In the data rows, 500 means zero.
Here are some points:
tensor([618, 712, 754, 469, 367, 497, 377, 604, 767, 374, 231, 700, 670, 619, 364, 493, 630, 464,
        595, 667, 535, 460, 615])
tensor([471, 356, 465, 407, 575, 510, 607, 619, 367, 583, 576, 345, 570, 440, 365, 506, 365, 430,
        496, 561, 479, 589, 569])
tensor([370, 443, 385, 527, 516, 203, 407, 468, 549, 531, 643, 358, 569, 373, 550, 483, 442, 374,
        367, 441, 483, 486, 476])
tensor([189, 306, 279, 502, 580, 730, 435, 673, 6, 781, 999, 356, 294, 301, 632, 456, 207, 361,
        119, 193, 597, 526, 329])
tensor([239, 324, 354, 502, 528, 509, 464, 530, 225, 416, 930, 477, 324, 473, 748, 611, 126, 537,
        144, 343, 567, 404, 352])
tensor([294, 397, 402, 575, 635, 526, 425, 486, 195, 660, 785, 484, 232, 196, 539, 434, 323, 512,
        366, 249, 413, 448, 254])
tensor([701, 431, 597, 421, 474, 388, 602, 497, 679, 469, 296, 583, 513, 622, 514, 539, 587, 373,
        723, 642, 447, 586, 559])
tensor([447, 569, 298, 428, 485, 537, 497, 551, 404, 389, 674, 304, 483, 339, 678, 533, 368, 554,
        320, 310, 535, 598, 443])
tensor([332, 729, 456, 553, 472, 753, 346, 518, 436, 641, 830, 459, 502, 559, 730, 527, 248, 457,
        67, 449, 347, 339, 449])
tensor([704, 797, 999, 440, 350, 326, 545, 429, 944, 340, 8, 479, 600, 771, 377, 622, 708, 626,
        816, 716, 373, 505, 683])
tensor([528, 593, 539, 371, 541, 459, 468, 469, 485, 449, 459, 577, 494, 533, 378, 384, 606, 523,
        569, 606, 491, 475, 476])
tensor([549, 411, 517, 450, 531, 444, 510, 607, 549, 655, 581, 484, 493, 588, 387, 478, 448, 451,
        455, 358, 467, 585, 459])
tensor([273, 265, 176, 561, 712, 752, 558, 358, 37, 595, 999, 345, 449, 326, 785, 462, 211, 448,
        215, 185, 473, 538, 365])
tensor([311, 595, 153, 533, 505, 637, 440, 599, 226, 536, 935, 149, 424, 411, 712, 542, 297, 516,
        179, 308, 533, 673, 585])
tensor([666, 552, 917, 453, 382, 415, 425, 757, 715, 397, 88, 833, 466, 670, 371, 537, 616, 541,
        651, 599, 537, 483, 556])
tensor([252, 451, 546, 487, 582, 567, 412, 353, 255, 609, 654, 485, 318, 329, 620, 555, 334, 629,
        366, 383, 561, 561, 434])
tensor([602, 583, 848, 429, 469, 341, 527, 528, 722, 444, 181, 572, 471, 564, 225, 428, 643, 601,
        753, 585, 434, 581, 568])
tensor([527, 551, 474, 471, 568, 367, 573, 490, 623, 638, 298, 543, 406, 459, 361, 519, 648, 480,
        657, 524, 347, 724, 623])
tensor([672, 592, 683, 500, 447, 356, 516, 464, 771, 537, 285, 650, 569, 622, 441, 504, 719, 595,
        840, 667, 416, 415, 647])
tensor([242, 487, 263, 667, 529, 639, 336, 680, 216, 678, 985, 528, 412, 211, 557, 429, 145, 422,
        189, 354, 392, 513, 394])
tensor([201, 325, 274, 688, 602, 575, 447, 451, 188, 520, 769, 438, 451, 139, 431, 443, 376, 407,
        257, 300, 604, 514, 327])
tensor([453, 401, 481, 527, 410, 778, 516, 511, 495, 558, 647, 572, 384, 672, 712, 634, 329, 529,
        404, 498, 325, 348, 427])
tensor([571, 617, 622, 621, 481, 317, 581, 560, 631, 411, 358, 492, 531, 425, 257, 412, 607, 396,
        597, 541, 613, 539, 521])
tensor([683, 627, 728, 376, 443, 494, 522, 380, 898, 285, 96, 666, 515, 786, 535, 550, 607, 632,
        827, 632, 495, 475, 614])
tensor([702, 688, 820, 430, 419, 347, 580, 491, 988, 292, 0, 624, 545, 521, 80, 505, 876, 552,
        886, 730, 556, 526, 637])
tensor([613, 636, 731, 462, 491, 325, 522, 554, 732, 511, 238, 602, 546, 542, 363, 489, 690, 443,
        599, 659, 609, 468, 587])
tensor([469, 559, 341, 429, 601, 523, 573, 599, 369, 666, 571, 265, 432, 414, 473, 559, 385, 549,
        372, 449, 463, 540, 456])
tensor([740, 658, 698, 439, 450, 409, 548, 477, 905, 358, 108, 602, 568, 751, 294, 511, 715, 586,
        800, 575, 550, 494, 612])
tensor([480, 626, 256, 518, 568, 564, 297, 481, 364, 531, 712, 473, 494, 434, 772, 398, 373, 512,
        338, 468, 356, 438, 422])
tensor([279, 426, 67, 674, 576, 579, 347, 532, 11, 653, 999, 228, 471, 247, 848, 504, 327, 420,
        101, 298, 452, 524, 270])
tensor([334, 102, 355, 529, 665, 542, 444, 478, 98, 475, 765, 505, 177, 244, 625, 502, 434, 548,
        400, 245, 721, 540, 361])
tensor([533, 780, 461, 536, 533, 658, 476, 641, 506, 632, 738, 538, 410, 637, 869, 677, 296, 514,
        289, 377, 253, 355, 413])
tensor([321, 339, 313, 581, 570, 617, 585, 523, 178, 551, 795, 395, 328, 366, 595, 698, 224, 536,
        337, 309, 504, 545, 454])
tensor([504, 536, 331, 538, 549, 461, 486, 518, 405, 494, 611, 411, 497, 400, 317, 380, 564, 560,
        385, 373, 488, 557, 448])
tensor([428, 627, 999, 497, 400, 534, 567, 559, 674, 444, 337, 639, 469, 602, 478, 593, 482, 397,
        657, 614, 528, 505, 549])
tensor([434, 552, 481, 521, 569, 517, 514, 538, 387, 557, 594, 655, 413, 286, 556, 472, 480, 551,
        568, 414, 453, 496, 489])
tensor([472, 416, 600, 532, 480, 394, 572, 586, 509, 560, 533, 592, 248, 358, 318, 528, 587, 496,
        696, 448, 487, 626, 474])
tensor([445, 523, 308, 580, 644, 450, 496, 481, 224, 686, 764, 442, 340, 210, 571, 466, 457, 507,
        424, 207, 334, 687, 375])
tensor([699, 575, 841, 485, 342, 398, 597, 513, 881, 366, 112, 621, 626, 756, 410, 505, 641, 535,
        661, 612, 530, 449, 555])
tensor([305, 261, 202, 580, 625, 499, 441, 579, 0, 729, 999, 360, 291, 217, 623, 377, 293, 524,
        116, 205, 598, 546, 342])
tensor([587, 517, 569, 442, 431, 482, 652, 319, 667, 316, 240, 577, 616, 622, 599, 758, 566, 658,
        611, 683, 507, 549, 609])
tensor([670, 403, 640, 326, 445, 425, 650, 409, 909, 348, 0, 686, 559, 733, 447, 581, 691, 469,
        838, 735, 525, 484, 629])
tensor([714, 536, 824, 556, 586, 368, 464, 352, 862, 326, 101, 815, 749, 736, 531, 407, 691, 482,
        732, 833, 514, 338, 559])
tensor([383, 564, 246, 638, 562, 495, 489, 543, 263, 684, 864, 356, 504, 366, 566, 452, 454, 442,
        345, 162, 422, 571, 445])
tensor([744, 454, 763, 261, 440, 274, 622, 598, 832, 469, 0, 557, 564, 777, 73, 539, 730, 510,
        918, 732, 504, 574, 660])
tensor([615, 291, 789, 287, 443, 379, 597, 315, 618, 232, 12, 744, 582, 692, 483, 572, 785, 638,
        848, 753, 705, 440, 577])
tensor([737, 449, 610, 420, 454, 338, 537, 479, 761, 518, 266, 623, 526, 561, 284, 391, 658, 539,
        772, 638, 408, 487, 637])
tensor([796, 458, 930, 326, 432, 348, 557, 465, 892, 454, 0, 718, 541, 836, 280, 542, 774, 542,
        978, 631, 526, 439, 681])
tensor([515, 365, 685, 610, 170, 497, 533, 618, 681, 390, 331, 628, 542, 695, 339, 518, 536, 433,
        502, 578, 565, 437, 514])
tensor([714, 450, 696, 492, 458, 328, 505, 460, 721, 469, 256, 575, 599, 632, 372, 457, 650, 552,
        759, 578, 514, 255, 559])
tensor([717, 698, 780, 416, 559, 451, 548, 542, 880, 475, 54, 642, 605, 675, 277, 561, 692, 443,
        782, 719, 540, 556, 807])
tensor([266, 352, 244, 649, 530, 586, 512, 567, 366, 643, 786, 388, 438, 215, 727, 510, 328, 447,
        186, 348, 478, 509, 325])
tensor([421, 528, 364, 533, 487, 505, 455, 460, 403, 488, 546, 481, 453, 551, 568, 452, 537, 583,
        416, 551, 523, 546, 586])
tensor([465, 538, 409, 565, 596, 450, 532, 268, 329, 451, 414, 480, 504, 385, 495, 516, 592, 576,
        675, 472, 621, 577, 504])
tensor([413, 561, 552, 530, 449, 533, 449, 518, 632, 587, 475, 447, 619, 585, 518, 367, 551, 512,
        576, 465, 495, 435, 517])
tensor([276, 408, 81, 666, 555, 610, 505, 557, 0, 572, 999, 398, 549, 293, 659, 445, 302, 447,
        80, 244, 442, 298, 301])
tensor([707, 573, 733, 323, 471, 339, 526, 458, 874, 520, 87, 809, 473, 604, 241, 470, 680, 625,
        913, 632, 475, 457, 588])
tensor([567, 425, 603, 315, 503, 580, 494, 587, 443, 598, 508, 540, 577, 733, 488, 581, 549, 461,
        644, 728, 322, 419, 488])
tensor([339, 325, 285, 692, 586, 512, 321, 440, 212, 542, 730, 503, 503, 190, 689, 391, 373, 252,
        327, 354, 616, 547, 367])
tensor([649, 430, 651, 437, 489, 356, 588, 635, 627, 513, 337, 692, 623, 546, 319, 480, 578, 449,
        744, 612, 506, 513, 607])
tensor([838, 527, 842, 393, 373, 123, 516, 351, 999, 296, 0, 999, 703, 689, 167, 312, 884, 640,
        986, 788, 643, 554, 672])
tensor([460, 494, 568, 539, 579, 483, 438, 358, 407, 604, 564, 623, 406, 442, 473, 305, 489, 608,
        566, 402, 404, 392, 380])
tensor([393, 586, 505, 591, 457, 623, 497, 530, 528, 526, 728, 477, 375, 500, 624, 526, 301, 485,
        361, 476, 451, 475, 401])
tensor([448, 560, 252, 568, 536, 499, 380, 451, 404, 503, 692, 235, 596, 312, 563, 402, 434, 446,
        264, 521, 507, 576, 367])
tensor([359, 617, 243, 582, 523, 778, 999, 630, 319, 705, 794, 418, 465, 411, 556, 472, 340, 446,
        236, 398, 492, 497, 482])
tensor([664, 370, 475, 488, 604, 324, 536, 586, 647, 601, 314, 542, 641, 454, 124, 289, 737, 411,
        807, 632, 538, 588, 642])
tensor([438, 471, 514, 508, 571, 482, 445, 671, 387, 582, 587, 486, 416, 474, 355, 516, 471, 416,
        511, 344, 446, 548, 452])
tensor([270, 482, 215, 613, 505, 700, 431, 599, 145, 600, 937, 381, 347, 375, 823, 557, 211, 474,
        27, 421, 471, 427, 472])
tensor([423, 422, 297, 574, 479, 508, 425, 357, 207, 593, 825, 354, 522, 363, 562, 362, 427, 388,
        321, 453, 446, 508, 454])
tensor([314, 218, 235, 564, 553, 592, 471, 596, 68, 590, 942, 393, 482, 316, 560, 503, 309, 408,
        268, 192, 502, 336, 318])
tensor([463, 528, 681, 310, 568, 455, 621, 339, 525, 471, 313, 571, 479, 554, 354, 478, 631, 551,
        796, 437, 526, 535, 504])
tensor([153, 356, 191, 648, 660, 637, 285, 439, 158, 605, 999, 503, 538, 111, 690, 309, 341, 387,
        25, 317, 459, 438, 317])
tensor([444, 689, 568, 566, 350, 468, 556, 726, 484, 556, 538, 528, 324, 437, 226, 482, 470, 262,
        561, 495, 567, 527, 481])
tensor([687, 570, 660, 311, 506, 262, 622, 459, 695, 446, 54, 624, 514, 670, 270, 540, 747, 512,
        939, 907, 454, 602, 738])
tensor([272, 527, 229, 588, 522, 801, 406, 491, 154, 599, 999, 327, 409, 247, 732, 483, 194, 547,
        124, 255, 514, 429, 262])
tensor([719, 463, 809, 334, 473, 241, 697, 548, 779, 356, 0, 651, 357, 639, 223, 532, 871, 600,
        999, 731, 641, 628, 589])
tensor([400, 445, 346, 427, 537, 626, 398, 636, 210, 643, 927, 425, 392, 325, 717, 464, 331, 492,
        262, 291, 423, 510, 350])
tensor([534, 404, 529, 497, 440, 486, 479, 558, 458, 514, 570, 517, 549, 496, 569, 479, 468, 477,
        373, 538, 455, 442, 577])
tensor([209, 410, 166, 530, 586, 925, 435, 414, 155, 631, 978, 358, 320, 435, 724, 531, 305, 464,
        160, 213, 401, 506, 350])
tensor([468, 618, 353, 517, 528, 731, 462, 493, 497, 687, 722, 333, 548, 458, 451, 458, 424, 467,
        357, 431, 380, 366, 510])
tensor([777, 559, 683, 451, 454, 387, 478, 397, 935, 359, 269, 620, 612, 683, 752, 508, 745, 461,
        670, 649, 435, 407, 485])
tensor([288, 536, 200, 467, 544, 644, 328, 530, 102, 620, 999, 327, 421, 258, 677, 457, 288, 452,
        101, 286, 339, 528, 395])
tensor([520, 823, 760, 406, 374, 628, 439, 453, 826, 370, 184, 557, 612, 597, 560, 620, 520, 498,
        489, 680, 571, 467, 625])
tensor([703, 732, 780, 356, 381, 479, 553, 505, 833, 453, 100, 562, 479, 736, 344, 669, 646, 526,
        805, 648, 455, 444, 636])
40 more points follow, each with its number after it:
tensor([438, 492, 486, 673, 535, 476, 413, 552, 425, 621, 658, 516, 544, 288, 461, 446, 463, 536,
        434, 463, 419, 465, 445]) 0
tensor([503, 559, 553, 583, 359, 517, 506, 526, 640, 543, 467, 452, 553, 463, 432, 426, 524, 461,
        453, 482, 607, 555, 521]) 1
tensor([684, 547, 819, 472, 447, 403, 569, 503, 756, 424, 130, 694, 536, 689, 185, 439, 745, 481,
        820, 596, 576, 452, 541]) 2
tensor([462, 649, 712, 413, 461, 521, 540, 480, 534, 523, 435, 564, 386, 629, 457, 563, 402, 538,
        399, 553, 413, 461, 496]) 3
tensor([570, 463, 413, 425, 522, 504, 421, 420, 527, 380, 452, 567, 526, 538, 519, 355, 545, 557,
        622, 422, 541, 464, 435]) 4
tensor([484, 679, 425, 465, 432, 698, 516, 388, 597, 444, 484, 439, 648, 603, 696, 547, 536, 535,
        468, 481, 485, 467, 617]) 5
tensor([482, 694, 463, 610, 417, 494, 551, 539, 581, 395, 525, 432, 567, 503, 490, 470, 520, 415,
        419, 456, 535, 452, 378]) 6
tensor([301, 591, 211, 571, 603, 710, 575, 464, 71, 558, 846, 160, 549, 331, 657, 487, 485, 510,
        89, 213, 623, 485, 288]) 7
tensor([621, 455, 650, 340, 466, 519, 448, 498, 661, 610, 346, 626, 526, 791, 401, 595, 766, 519,
        685, 654, 278, 467, 615]) 8
tensor([702, 701, 772, 525, 399, 446, 623, 456, 978, 266, 81, 632, 688, 695, 403, 407, 651, 553,
        603, 759, 601, 516, 643]) 9
tensor([709, 529, 635, 409, 515, 302, 586, 490, 811, 525, 122, 410, 629, 724, 312, 649, 889, 532,
        730, 555, 519, 474, 629]) 10
tensor([602, 370, 695, 411, 481, 384, 673, 609, 589, 532, 335, 463, 497, 681, 317, 716, 642, 531,
        765, 464, 573, 592, 513]) 11
tensor([369, 470, 263, 430, 659, 608, 444, 618, 2, 549, 981, 320, 282, 331, 733, 486, 215, 507,
        168, 249, 487, 620, 345]) 12
tensor([473, 426, 407, 550, 435, 490, 501, 692, 515, 518, 520, 509, 622, 617, 396, 551, 365, 401,
        496, 747, 558, 571, 618]) 13
tensor([383, 450, 231, 575, 544, 673, 452, 550, 295, 680, 847, 328, 436, 440, 673, 581, 283, 479,
        291, 402, 282, 502, 415]) 14
tensor([620, 597, 971, 441, 345, 357, 580, 534, 762, 473, 0, 713, 529, 629, 276, 546, 755, 705,
        896, 703, 536, 489, 670]) 15
tensor([318, 403, 336, 618, 540, 584, 454, 562, 327, 499, 846, 434, 421, 304, 418, 355, 359, 489,
        345, 244, 516, 539, 378]) 16
tensor([618, 361, 828, 464, 514, 412, 410, 414, 695, 381, 140, 714, 441, 663, 414, 541, 642, 599,
        717, 745, 551, 374, 605]) 17
tensor([572, 540, 683, 378, 506, 519, 617, 626, 524, 552, 422, 530, 426, 623, 175, 666, 576, 552,
        653, 524, 415, 314, 494]) 18
tensor([727, 561, 617, 407, 307, 437, 498, 502, 855, 255, 67, 674, 585, 871, 520, 663, 797, 540,
        789, 725, 534, 641, 644]) 19
tensor([380, 462, 362, 431, 690, 565, 427, 465, 168, 622, 804, 371, 280, 341, 539, 522, 376, 576,
        478, 309, 362, 406, 374]) 20
tensor([641, 565, 669, 391, 379, 412, 531, 690, 747, 348, 0, 596, 650, 785, 163, 622, 605, 373,
        777, 759, 544, 642, 687]) 21
tensor([210, 374, 48, 654, 625, 739, 434, 436, 9, 564, 999, 178, 412, 347, 735, 556, 151, 387,
        0, 271, 689, 558, 423]) 22
tensor([322, 565, 152, 764, 512, 634, 485, 542, 308, 579, 856, 253, 458, 242, 597, 385, 459, 515,
        174, 354, 410, 497, 301]) 23
tensor([686, 573, 665, 449, 470, 468, 670, 298, 759, 322, 164, 697, 599, 680, 571, 603, 627, 524,
        710, 666, 541, 556, 564]) 24
tensor([387, 770, 269, 432, 589, 612, 530, 456, 432, 637, 638, 455, 515, 331, 554, 549, 455, 468,
        357, 465, 332, 605, 418]) 25
tensor([476, 425, 333, 546, 513, 548, 429, 578, 510, 593, 667, 456, 536, 495, 553, 378, 438, 246,
        412, 457, 522, 608, 492]) 26
tensor([601, 740, 568, 548, 445, 551, 393, 471, 621, 334, 488, 561, 499, 655, 622, 476, 593, 530,
        464, 635, 353, 462, 552]) 27
tensor([661, 362, 743, 423, 378, 533, 543, 504, 609, 357, 169, 679, 607, 761, 380, 489, 685, 511,
        804, 671, 558, 396, 523]) 28
tensor([524, 802, 674, 387, 445, 491, 564, 461, 801, 514, 323, 423, 603, 667, 489, 542, 633, 603,
        499, 673, 432, 367, 666]) 29
tensor([410, 531, 555, 418, 468, 530, 442, 397, 438, 522, 538, 418, 391, 504, 509, 614, 341, 471,
        361, 547, 463, 523, 459]) 30
tensor([458, 420, 455, 320, 584, 541, 605, 475, 359, 428, 567, 410, 411, 600, 874, 762, 429, 576,
        432, 506, 438, 554, 535]) 31
tensor([382, 289, 304, 578, 597, 169, 574, 657, 131, 724, 900, 400, 237, 341, 649, 543, 297, 510,
        145, 395, 410, 566, 449]) 32
tensor([355, 518, 322, 427, 561, 384, 448, 598, 227, 579, 805, 399, 365, 335, 483, 460, 383, 466,
        346, 258, 477, 743, 456]) 33
tensor([226, 429, 313, 701, 352, 749, 401, 579, 201, 418, 900, 449, 474, 510, 762, 719, 181, 384,
        0, 415, 646, 460, 276]) 34
tensor([613, 571, 483, 438, 459, 597, 494, 584, 480, 468, 357, 376, 648, 633, 431, 587, 668, 466,
        444, 444, 636, 411, 413]) 35
tensor([686, 487, 676, 345, 388, 475, 626, 446, 976, 176, 34, 675, 649, 640, 312, 518, 753, 574,
        796, 717, 600, 446, 650]) 36
tensor([248, 360, 35, 720, 690, 604, 322, 508, 50, 591, 999, 263, 479, 217, 721, 363, 150, 427,
        18, 254, 478, 575, 333]) 37
tensor([493, 552, 482, 441, 581, 399, 703, 570, 361, 777, 410, 344, 352, 434, 380, 457, 589, 521,
        575, 376, 374, 551, 420]) 38
tensor([375, 432, 292, 590, 582, 520, 466, 599, 257, 479, 883, 397, 481, 405, 505, 442, 391, 471,
        317, 450, 480, 621, 490]) 39
Which of these numbered points is nearest to each point below, ignoring the direction in which the first points spread most? Its number follows each.
tensor([363, 547, 504, 603, 419, 678, 588, 646, 496, 347, 668, 436, 370, 437, 492, 540, 384, 475,
        334, 521, 521, 445, 290]) > 6
tensor([517, 783, 496, 447, 257, 610, 471, 475, 735, 314, 381, 554, 720, 668, 690, 488, 596, 526,
        482, 596, 490, 398, 568]) > 5
tensor([564, 362, 494, 645, 446, 489, 480, 605, 640, 526, 455, 464, 772, 614, 335, 407, 479, 357,
        483, 435, 598, 484, 507]) > 26
tensor([644, 658, 685, 589, 340, 408, 573, 382, 915, 249, 189, 669, 695, 628, 463, 378, 571, 526,
        583, 793, 564, 338, 716]) > 9
tensor([311, 552, 310, 485, 505, 696, 420, 527, 178, 577, 967, 325, 464, 308, 735, 601, 123, 439,
        236, 325, 519, 461, 433]) > 30
tensor([420, 660, 483, 497, 463, 533, 534, 597, 604, 480, 512, 428, 484, 420, 476, 364, 539, 431,
        340, 430, 497, 410, 399]) > 6
tensor([685, 756, 882, 373, 371, 436, 449, 531, 919, 270, 109, 667, 614, 797, 374, 600, 700, 619,
        776, 737, 379, 439, 656]) > 27
tensor([340, 548, 291, 573, 533, 365, 397, 588, 253, 655, 721, 391, 391, 247, 523, 527, 299, 429,
        388, 310, 453, 687, 444]) > 33
tensor([328, 529, 712, 506, 490, 597, 408, 609, 479, 647, 614, 496, 476, 597, 328, 500, 449, 398,
        476, 487, 503, 262, 555]) > 18
tensor([565, 528, 443, 364, 691, 472, 505, 362, 388, 576, 629, 476, 573, 359, 460, 397, 544, 486,
        711, 526, 333, 544, 442]) > 20
tensor([296, 98, 509, 873, 366, 700, 452, 503, 629, 359, 539, 489, 564, 398, 579, 355, 405, 425,
        301, 517, 687, 376, 463]) > 36
tensor([725, 671, 722, 430, 412, 389, 600, 456, 800, 322, 42, 435, 734, 924, 402, 631, 859, 607,
        640, 549, 555, 369, 571]) > 35
tensor([624, 415, 599, 433, 395, 428, 480, 520, 710, 481, 248, 623, 623, 728, 316, 481, 609, 458,
        646, 657, 485, 502, 517]) > 26
tensor([313, 371, 212, 410, 437, 567, 321, 707, 198, 676, 782, 227, 418, 416, 442, 642, 340, 456,
        242, 403, 447, 566, 459]) > 21
tensor([518, 312, 508, 505, 514, 366, 474, 526, 546, 380, 550, 487, 618, 421, 407, 336, 603, 520,
        487, 420, 599, 466, 448]) > 16
tensor([501, 734, 543, 496, 444, 549, 516, 507, 563, 490, 523, 460, 458, 608, 516, 592, 460, 598,
        345, 566, 461, 474, 538]) > 29
tensor([487, 329, 428, 416, 607, 486, 434, 485, 362, 462, 530, 463, 648, 581, 523, 387, 686, 461,
        574, 426, 596, 581, 487]) > 4
tensor([556, 341, 574, 472, 491, 363, 482, 619, 568, 707, 589, 593, 410, 553, 297, 629, 510, 476,
        641, 433, 491, 515, 424]) > 11
tensor([370, 502, 244, 586, 620, 516, 315, 498, 244, 568, 742, 321, 612, 437, 592, 411, 369, 407,
        268, 438, 496, 553, 324]) > 37
tensor([515, 334, 515, 396, 458, 547, 422, 649, 377, 627, 594, 411, 493, 655, 599, 448, 427, 439,
        522, 552, 303, 441, 515]) > 8
tensor([809, 608, 654, 340, 445, 507, 600, 543, 724, 437, 202, 484, 586, 847, 421, 615, 604, 505,
        749, 636, 456, 512, 660]) > 14
tensor([430, 456, 430, 496, 459, 540, 546, 751, 503, 701, 547, 416, 539, 554, 458, 509, 450, 398,
        381, 607, 446, 851, 555]) > 21
tensor([651, 527, 863, 370, 375, 458, 513, 581, 744, 379, 109, 568, 395, 708, 328, 660, 623, 514,
        809, 644, 445, 528, 685]) > 30
tensor([291, 455, 258, 527, 594, 600, 371, 637, 145, 688, 926, 367, 268, 271, 490, 450, 348, 462,
        302, 164, 374, 628, 324]) > 33
tensor([630, 728, 660, 628, 360, 561, 444, 490, 844, 325, 154, 630, 673, 763, 548, 518, 665, 572,
        523, 650, 402, 362, 619]) > 27
tensor([521, 455, 586, 584, 558, 460, 409, 273, 418, 463, 479, 643, 352, 401, 487, 559, 407, 592,
        535, 579, 532, 415, 459]) > 17
tensor([503, 556, 752, 363, 357, 391, 583, 474, 650, 706, 174, 797, 329, 564, 455, 628, 578, 631,
        793, 573, 451, 472, 504]) > 15
tensor([407, 501, 509, 519, 447, 571, 501, 401, 459, 387, 554, 574, 413, 478, 708, 612, 393, 551,
        461, 494, 618, 554, 508]) > 24
tensor([196, 392, 123, 641, 624, 607, 458, 732, 3, 630, 968, 304, 435, 232, 590, 491, 258, 400,
        106, 348, 501, 601, 384]) > 39
tensor([705, 871, 718, 439, 534, 275, 562, 390, 795, 477, 137, 644, 538, 601, 448, 482, 710, 567,
        632, 702, 388, 587, 658]) > 25
tensor([422, 349, 283, 619, 521, 543, 509, 530, 418, 455, 655, 614, 538, 335, 458, 275, 476, 407,
        429, 458, 733, 549, 525]) > 16
tensor([598, 558, 795, 478, 333, 401, 505, 661, 782, 499, 240, 585, 550, 693, 96, 442, 744, 461,
        678, 492, 403, 423, 354]) > 2
tensor([391, 426, 393, 618, 602, 437, 431, 392, 389, 486, 542, 517, 659, 252, 542, 321, 512, 516,
        411, 404, 582, 603, 527]) > 37
tensor([356, 371, 129, 668, 584, 564, 419, 507, 287, 501, 796, 306, 513, 133, 656, 368, 318, 458,
        130, 300, 631, 603, 361]) > 37
tensor([366, 384, 556, 554, 478, 646, 481, 430, 279, 418, 554, 605, 449, 470, 649, 529, 344, 504,
        224, 552, 588, 459, 593]) > 17
tensor([536, 457, 640, 487, 403, 387, 668, 551, 717, 512, 168, 606, 441, 585, 269, 621, 593, 377,
        695, 621, 582, 597, 641]) > 21
tensor([686, 508, 744, 416, 332, 504, 620, 590, 812, 355, 83, 616, 505, 840, 469, 532, 702, 509,
        748, 643, 535, 492, 645]) > 19
tensor([526, 588, 447, 413, 483, 616, 418, 528, 397, 488, 638, 370, 460, 594, 824, 564, 581, 613,
        384, 493, 351, 405, 434]) > 27
tensor([407, 582, 547, 552, 402, 456, 431, 511, 679, 558, 433, 545, 580, 495, 385, 341, 544, 434,
        472, 555, 509, 460, 576]) > 1
tensor([618, 527, 388, 537, 584, 587, 541, 508, 398, 561, 496, 489, 415, 542, 693, 559, 613, 509,
        441, 589, 533, 584, 629]) > 19
tensor([386, 533, 252, 518, 574, 606, 317, 587, 503, 595, 712, 265, 713, 447, 645, 470, 398, 399,
        150, 457, 467, 556, 460]) > 26
tensor([682, 631, 618, 523, 346, 419, 537, 445, 873, 293, 163, 609, 737, 735, 442, 403, 661, 520,
        671, 731, 583, 458, 580]) > 9
tensor([770, 827, 760, 333, 419, 481, 488, 326, 792, 461, 139, 576, 544, 673, 408, 478, 642, 655,
        791, 586, 346, 462, 496]) > 25
tensor([668, 453, 670, 583, 455, 488, 419, 563, 588, 551, 441, 644, 511, 467, 453, 440, 493, 495,
        488, 619, 444, 343, 390]) > 0
tensor([324, 406, 260, 641, 633, 532, 354, 471, 393, 657, 787, 442, 524, 314, 507, 373, 620, 383,
        279, 385, 441, 467, 395]) > 0
tensor([491, 303, 188, 605, 649, 362, 471, 433, 379, 503, 662, 441, 640, 379, 491, 437, 507, 508,
        445, 379, 628, 535, 496]) > 37
tensor([531, 446, 470, 522, 485, 466, 597, 370, 681, 356, 388, 491, 769, 537, 434, 402, 584, 509,
        559, 686, 699, 531, 605]) > 36
tensor([530, 607, 617, 439, 546, 468, 667, 505, 578, 357, 290, 497, 401, 389, 482, 925, 509, 633,
        561, 622, 567, 610, 564]) > 30
tensor([747, 750, 732, 397, 325, 541, 427, 447, 860, 354, 309, 573, 712, 846, 547, 456, 653, 580,
        545, 575, 365, 374, 635]) > 27
tensor([585, 524, 797, 596, 370, 370, 409, 548, 782, 503, 206, 618, 515, 656, 424, 462, 600, 540,
        703, 548, 414, 427, 526]) > 0
tensor([527, 692, 378, 502, 412, 439, 503, 511, 528, 464, 422, 329, 428, 511, 566, 514, 401, 470,
        445, 498, 553, 615, 427]) > 6
tensor([394, 532, 200, 491, 567, 677, 417, 655, 122, 788, 999, 269, 346, 378, 685, 668, 181, 410,
        150, 254, 411, 604, 369]) > 14
tensor([275, 533, 319, 618, 550, 491, 351, 311, 314, 506, 579, 493, 456, 224, 640, 377, 413, 506,
        299, 534, 571, 490, 412]) > 37
tensor([650, 465, 597, 360, 545, 372, 667, 415, 616, 544, 281, 617, 404, 568, 442, 577, 574, 575,
        898, 622, 437, 550, 606]) > 20
tensor([468, 549, 368, 551, 521, 396, 439, 597, 359, 369, 600, 487, 607, 380, 253, 300, 656, 416,
        460, 479, 413, 597, 470]) > 39
tensor([452, 395, 356, 393, 583, 554, 569, 453, 212, 665, 633, 304, 416, 489, 575, 654, 629, 482,
        440, 396, 509, 587, 405]) > 10
tensor([663, 508, 812, 320, 456, 332, 662, 419, 827, 315, 79, 692, 463, 715, 293, 563, 667, 560,
        922, 771, 537, 531, 650]) > 30
tensor([344, 557, 355, 632, 560, 622, 463, 502, 363, 479, 696, 464, 424, 294, 663, 476, 104, 470,
        233, 578, 559, 454, 481]) > 9
tensor([599, 440, 467, 441, 540, 497, 544, 605, 516, 541, 578, 452, 617, 385, 471, 485, 487, 401,
        426, 586, 491, 575, 621]) > 39
tensor([393, 717, 604, 482, 379, 626, 583, 557, 576, 444, 382, 529, 428, 647, 604, 624, 513, 536,
        517, 590, 452, 485, 491]) > 3
tensor([778, 520, 710, 526, 356, 437, 459, 488, 904, 360, 59, 715, 687, 729, 380, 411, 794, 557,
        839, 551, 602, 416, 598]) > 4
tensor([247, 389, 344, 682, 522, 626, 473, 590, 262, 608, 901, 353, 567, 372, 558, 455, 207, 318,
        92, 344, 550, 452, 418]) > 1
tensor([610, 444, 613, 392, 489, 487, 597, 504, 459, 457, 378, 583, 331, 487, 560, 598, 436, 478,
        625, 602, 373, 596, 559]) > 12
tensor([684, 616, 641, 493, 534, 418, 481, 359, 657, 395, 258, 537, 633, 603, 469, 396, 680, 626,
        712, 731, 394, 513, 588]) > 37
tensor([483, 555, 457, 445, 516, 555, 494, 343, 405, 356, 328, 453, 461, 607, 709, 524, 473, 495,
        559, 630, 545, 519, 473]) > 24
